128 stands for zero in the data rows.
Here are some points, each followed by its number:
[ 86 177  88 103  80 138 170 125 106 184 129 146 131 172 103 109 118 106 111 151 185 119 113 141] 0
[128 150 133 132 122  90 165 146 137 111 151 121 136 130 118 125 125 126 142 120 116 145 116  96] 1
[161 132 155 101 123 158  86 124 135 102 115 146 103 117 144 106 127 131 105 153 141 104 149 113] 2
[132 108 108 154 145 124 130 119 125 118 143 134 125 127 133 127 151 124 128 131  84 137 111 137] 3
[143 110 133 118 130 130 120 120 127 106 142 129 119 122 130 125 124 124 118 118 113 139 132 125] 4
[160 127 129 165 115 117 129 118 158 113 135 145 134 120 116 119 127 131 111 101  79 131 127 119] 5
[ 97 174 102 120 126 118 150 125 156 129 113 133 119 116  54 136 146 151 151 102 141 124  99 112] 6
[169 119 131 170 115 117 131 114 164 109 144 144 146 111 114 114 132 132 108  98  79 139 119 114] 7
[108 145 163 146 119  96  73 102 150 126  57 143  68 105  95 118  75 179 166  65 145 151 134 102] 8
[138 129 116 123 152 108 146 148 142 121 124 115 147 109 115 158 143 139 157 117 109 136 126 114] 9
[101 147 134 116 134 124 144 150 130 136 137 124 145 145 146 147 105 105 103 150 123 112 124 139] 10
[133 112 137 141 123 166  69  99  84 143 145 118  96 130 171 144 117 117  90 165 107 109 147 155] 11
[116 172 115  41 155 154 171 170 117 136 145  86 189 114 128 142 185 154 173 168 219 136 102  81] 12
[110 154 116 126 129 119 135 128 145 124 119 130 119 121 100 129 143 144 138 117 131 120 119 115] 13
[169 118  98 137 114 127 132 114 130 138 114 148 104 125 116 128 108 104 125 108 101 134 128 141] 14
[151 167 171  75 142 128 111 170 135 124  93 105 103 149 146 130 106 118 131 127 171  83 172 125] 15
[116 114 153 203 116 135 118 120 128 159 137 141 148 118 152 127 132 140 128 167 137 122 144 125] 16
[181 161  77 171 112 130 152 119 145 108 129 145 113 122 104 108 130 139 116 114  79 167 122 133] 17
[ 79 202 153  80 110 140 127 136 115  95  81 139  90 114  98 141 103 160 142 143 180 145 161  89] 18
[ 91 157 146 109 142 134 153 162 109 145 156 122 153 169 159 162  76  95  82 178 120 105 131 158] 19
[160 126 156 103 121 167  71 121 132  99 112 151 100 104 136 120 139 129 102 159 147  90 145 113] 20
[ 81  66 163 102 128 133  94 114 105 124 164 130 105 108 134 170 118 131  81 152 116 148 109 128] 21
[121 135 177  92  73 135 140 133 118 180 116 131 104 172  96 123  79  74 105 115  95 101 140 134] 22
[166  67 116 127 204 111 111 134 169  78 108 119 171  60 139 176 160 167 150  96 155 148 120 112] 23
[108 168  87 107 161 119 133 147  92  86 162 142 126 136 138 114 159 141 152 143 156 114  92 105] 24
[119  64 110 127  98 155 157 110 101 190 178  74 163 164 167 120 144 133  72 226 201 144 106 175] 25
[ 89 159 135 146 150 116 120 144 150 110 120 146 119 127 150 142 108 143 104 146 136 106 136 126] 26
Which two points above are nearest to each new point by angle? Their numbers follow each, nearest first.
[126 150 129 141 118  90 159 151 134 111 150 123 123 123 115 119 130 140 159 128 127 158 123  98] 1 9
[122 124 145 103 126 113 147 137 107 166 129 105 119 128 120 130 113 118 158 109 117 142 122 129] 22 1
[116 103 160 211 113 135 117 116 134 177 152 139 158 122 149 123 141 144 125 179 141 114 142 134] 16 25
[132 108 111 162 140 130 132 117 125 123 146 136 132 129 130 128 144 121 122 125  87 134 112 136] 3 7
[135 113 104 157 143 123 135 117 120 114 152 144 120 134 132 128 141 120 128 122  68 139 110 145] 3 17
[147 133  88 138 127 140 156 117  95 112 145 135 119 139 124 114 135 123 138 121 108 179 129 133] 17 3
[126 125 152 183 117 134 124 122 129 153 147 143 139 117 143 121 135 141 118 161 135 126 140 122] 16 25
[ 97 104  23 133 181 109 177 155 132 109 142  70 132 193 139 130 167 106 133  89  79 148  98 216] 3 9
[152 101 122 105 154 117 131 148 139  97 125 126 139 111 153 137 138 143 133 134 174 130 141 124] 23 12
[113 123 179 100  87 133 138 129 134 169 120 133 105 157  98 124  91  77 104 112  98 100 142 135] 22 19
[198 169  65 183 113 124 166 130 158 106 128 143 119 125  90  91 136 146 123  99  49 185 115 127] 17 5
[124 154 129  97 140 142 151 146 124 126 126 106 156 112 132 134 154 142 149 149 166 128 120 109] 12 24
[107  85 105 141 109 146 124 110 105 171 153 128 146 163 159 112 136 115 101 172 125 106  94 170] 25 11
